[ 40  -6  -5   4  42 -75 -46] --> 42, 40

[ 10 -45   2  56  23] --> 56, 23

[-68  46  20  31   1] --> 46, 31

[ -4   4 -15 -24  21  43  72] --> 72, 43

[[ -1 -48  62  -4]
 [-38  31  10  -3]
 [ -2 -18  27  25]] --> 62, 31

[[-34 -22   3  15]
 [-16 -31  -7  64]] --> 64, 15

[-61 -53 -70  -3 -15] --> -3, -15
---
[[ -87  725  315 -764  -66  -37]
 [ -87  725  315 -764  439  134]]
134

[[ 184  319  186 -722]
 [ 712  -87   51 -281]
 [-440  304 -220 -414]]
-414

[[60 49 13 55]
 [66 83 54  9]
 [68 50 16 60]]
60

[774  12 256 955]
955

[8 2 6 1]
1

[[68 26 82 30 47 23]
 [50 54 55  9 26 26]]
26

[[-790  475  152  342 -426 -338]
 [ 781 -337  796 -801  243 -170]]
-170
---
array([[-59, -56,  63,  18],
       [-48,  40, -37, -32]]) => -56

array([[ -3,  75, -56, -30, -71,  34, -38],
       [ 52, -25,  39, -39,  43, -51, -24]]) => -71

array([[-38,  53,  37,  31, -39],
       [ -2, -48, -63, -58,  60]]) => 37

array([[ 49,  40, -13,  15,  48],
       [ 10, -72,   2,  34, -50]]) => -13

array([[ -6,  23,  38,  28, -63],
       [-66,  52, -51,  63,   8]]) => 38

array([[-15,   7,  64,  63,  43],
       [ 49,  58, -59, -30,  10]]) => 64

array([[40, 38, 34, 37],
       [65, 58, 33, 40]]) => 38
---
-6.609,2.691,-4.190,9.194,0.034
-15.271,7.172,-4.768,23.209,-0.644
9.059,3.679,-9.408,1.651,-0.293
gives -0.293

0.39,-0.97,-0.07,1.28,-1.42 gives -1.42

-13.887,-146.883,103.075,31.444
66.316,14.216,128.687,8.316
80.824,38.984,62.869,-160.793
gives -160.793

1.294,0.665,-1.129,0.057,0.367 gives 0.367

0.037,-0.019,0.105,0.012,-0.107 gives -0.107

-9.6,-16.0,16.5,-8.1 gives -8.1
---
[[7709, 9348, 2897, 5069, 7019, 8294], [5729, 9241, 4755, 8025, 4633, 8862]] >> 9348, 9241
[27, 35, -44, -22] >> 35, 27
[-38, -28, -43, 39, -20] >> 39, -20
[[44, 30, 2, 10], [64, 9, 80, 71], [67, 9, 17, 37]] >> 80, 71
[241, 69, 158, 22] >> 241, 158
[[572, 687, 413, 831, 210, 796, 561], [381, 419, 781, 545, 543, 676, 920], [537, 575, 533, 564, 548, 545, 558]] >> 920, 831
---
[[175  75 163 124  62]
 [  8 125  77 238 101]] 175, 101

[44 12  3 84 52  6] 44, 6

[35 90 50 73 23 43 49] 35, 49

[201 171  61  44] 201, 44

[3 8 8 2 5 3 3] 3, 3

[7097 9850 7767 1273 4980 6771 4686] 7097, 4686

[ 66 117  26 140 192  42] 66, 42
---
577  203  214  189  393  923  344 -> 923
731   72  850  479  883 -> 479
101  158  147  118    8  192  171 -> 192
 90  220  138   27  161 -> 27
27  16  55  87  57 -> 87
  0   29  805  616  164  785 -> 164
-633  -478  -910   894  -553  -849 -> -553
1  2  6  7 -> 6
---
[[ 37 -53  19  60]
 [ 57 -51  37 -26]] => 37, -26

[  6  24  -6 -53  65] => 6, 65

[-74  52  25 -40  56  50] => -74, 50

[[-50  15 -72  22  57  31]
 [-36  17 -33  25  42  30]] => -50, 30

[-49  69  -3  71 -77] => -49, -77

[  0  38  10 -59 -14] => 0, -14

[-5  2 65 23 46] => -5, 46

[ -5 -25 -48  60] => -5, 60
---
Input:
[[ -20.40   46.39  -49.53 -107.18   12.31  172.81   64.26]
 [  92.39  -76.29  146.24   -4.34  -84.23 -154.33   26.28]
 [ -24.59   35.30  -69.97  -88.99   42.93  166.38   56.43]
 [ 101.25 -107.63  142.93   17.96  -64.16 -202.07   16.03]
 [  22.07   -5.48  -22.38  110.86  126.55  -15.50   -6.50]
 [ -10.55   23.21  -79.64   62.10  143.63   82.41   10.00]
 [  37.06  -12.32    5.70  120.57  105.07  -48.48   -8.32]
 [  61.28   -3.23   82.72   95.36   20.70  -84.12    4.46]
 [  85.79  -52.36  137.09   29.91  -59.55 -141.65   16.55]]
Output: -20.40

Input:
[[ 135.6 -183.9  124.8  -14.5  -41.7 -200.7 -195.8 -191.0]
 [ 143.1 -190.1  131.4  -12.0  -44.6 -207.6 -203.3 -199.6]
 [ 148.5 -197.0  136.3   -7.6  -50.5 -213.6 -212.0 -208.2]
 [ 127.7 -177.8  117.2  -15.7  -42.8 -193.3 -189.8 -185.5]
 [-201.7  108.5 -191.0  -58.5  -26.7  124.6  120.6  116.8]]
Output: 135.6

Input:
[[-225.31   -4.63   -6.01  129.68  -85.40  122.27  157.06 -185.27  136.00
   -41.56   44.09  -61.11 -149.58]
 [ 127.37 -212.34  -67.22   88.10 -114.19  147.72   19.02 -112.29  114.72
   164.65  140.67   33.44   67.22]
 [ -44.45 -229.93 -224.75  -53.20   83.51   33.19  -84.16  171.23   -6.36
    19.10  -56.87   37.74 -104.01]
 [ 165.81    0.35  138.98   77.43   51.45 -102.81   83.39   78.57 -103.83
   -55.36  123.92 -176.98   32.96]
 [ -44.32 -152.27  -79.31  -16.01   42.55  -22.76  -26.81 -186.40  114.26
   -74.27   34.22   -2.75   49.00]
 [  -5.03 -149.68  100.95  -89.84 -195.82   21.17 -140.19    8.72 -216.03
   -56.84    2.16 -179.87   78.31]
 [ -76.07 -131.22  -88.99   83.31 -192.21  -65.09  -28.19 -159.43  -55.35
   -99.09  116.69   39.89 -125.39]
 [   6.08  106.32 -113.70   -4.50  -37.73  -73.74 -149.05    8.29 -224.78
    -6.45  -90.57 -194.92  -85.61]
 [-126.79   77.16 -162.24  -58.49 -161.05   30.44  -46.57  140.62   93.56
   -29.92  -31.73 -182.22  104.31]
 [  78.55 -203.54 -129.81  122.14 -166.62  -12.20  -39.66   36.65  162.12
    32.49 -176.25   96.54 -106.56]
 [-103.96  102.61   65.68   17.18  -31.97  -58.18  -49.53 -132.01   64.97
  -166.52  -39.93   50.27  -69.32]
 [  35.53  166.57  155.46 -124.40  147.93 -108.27  -65.03 -162.56   45.41
    86.24   42.11   81.65  -83.02]]
Output: -225.31

Input:
[[-0.829  1.180  0.729 -0.750 -0.298  0.301 -0.215 -0.934  0.761 -0.054]
 [-0.408  0.668  1.007 -0.182 -0.087 -0.219  0.990 -0.435 -0.023  0.466]
 [ 0.422 -1.555 -0.501  0.369 -0.564 -1.086  0.678  0.998 -1.392 -0.479]
 [-0.615  1.276  0.116 -0.432  0.030  0.396 -0.126 -1.039  0.960  0.534]
 [-1.180  1.580  1.087 -0.990 -0.393  0.441 -0.353 -1.404  0.950 -0.058]
 [-0.188  1.013  0.098 -0.174  0.530  0.346  0.262 -0.555  0.802  0.723]
 [ 0.868 -1.259 -1.511  1.094  0.361 -0.498  0.487  0.630 -0.824  0.674]
 [ 0.564 -0.523  0.143 -0.187 -0.096  0.258 -0.279  0.814 -0.081 -0.613]
 [-1.449  1.392  0.736 -1.436 -0.727  0.283 -0.846 -1.634  0.916 -0.568]
 [ 0.717 -1.902 -0.692  0.876 -0.439 -1.133  1.086  0.892 -1.794  0.091]
 [ 0.599 -1.633 -1.069  1.082  0.272 -0.988  0.478  0.951 -1.358  0.018]]
Output: -0.829

Input:
[[ 0.106  0.158  0.041  0.146  0.078  0.063  0.066  0.113  0.061  0.011
   0.016  0.086  0.111  0.069 -0.109  0.078]
 [ 0.130  0.130  0.054  0.132  0.059  0.059  0.091  0.099  0.048  0.020
   0.034  0.057  0.117  0.098 -0.137  0.069]
 [ 0.126  0.121  0.052  0.181  0.085  0.119  0.090  0.041  0.035  0.038
  -0.017  0.057  0.036  0.064 -0.103 -0.001]
 [ 0.275  0.076 -0.112 -0.019  0.145  0.152 -0.058  0.078 -0.014 -0.057
   0.032  0.115 -0.059 -0.118  0.000 -0.044]
 [ 0.250  0.169 -0.178 -0.031  0.108  0.138 -0.027 -0.006  0.045 -0.058
   0.019  0.085 -0.085 -0.129 -0.025 -0.061]]
Output: 0.106
---
0.9,1.3,0.8,-0.9
-1.5,-0.7,-0.3,0.1
-> 0.8

-35.197,149.668,136.887,83.587,154.651,119.689
61.209,158.019,179.434,155.856,67.267,83.213
202.312,-34.643,-148.009,35.029,-30.977,179.046
-> 179.046

-4.4,-14.8,10.9,-16.3 -> -14.8

-0.19,0.14,-0.02,0.04,0.04,0.17,0.11 -> 0.11

0.02,0.20,-0.09,-0.08,0.10,0.05,-0.19 -> 0.05

-13.46,18.76,-1.69,1.52,9.97 -> 1.52

0.144,-0.113,-0.089,0.034 -> -0.089

-37.136,184.905,-103.888,-166.363,72.049 -> -37.136
---
[[-34 -22  35  23 -70  40]
 [-16  -6 -41 -53 -44  76]] | -53

[[ -7  27 -16  -3]
 [-10  58   3 -10]
 [  9 -19  20 -60]] | 58

[[ 12 -36 -26  30   6]
 [ 30  -4 -37 -11   6]
 [ 28  55 -24   4   4]] | -37

[[ 16 -23  46  53 -52]
 [-68  48 -10  40  61]] | -10

[[ 18   1 -50  -9 -59 -21 -19]
 [ 57 -36 -54 -72 -53  -3 -17]] | -53

[[ -6  19  39 -16  32  -5  17]
 [ 31 -20 -78 -31   1  -9   4]
 [-21  28  21 -32  15 -12  38]] | 1

[[ 59 -28  24 -34 -22 -13]
 [ 43   3  42  22  -1  34]] | 22

[[ 4  3 55  2]
 [ 6  5  2 -9]] | 5

[[ 11 -26 -13 -57 -49]
 [-22   8  12 -56 -29]
 [-29 -12 -64 -13   3]] | 12

[[-21 -58 -19 -67]
 [ 16   6  19 -31]] | 6
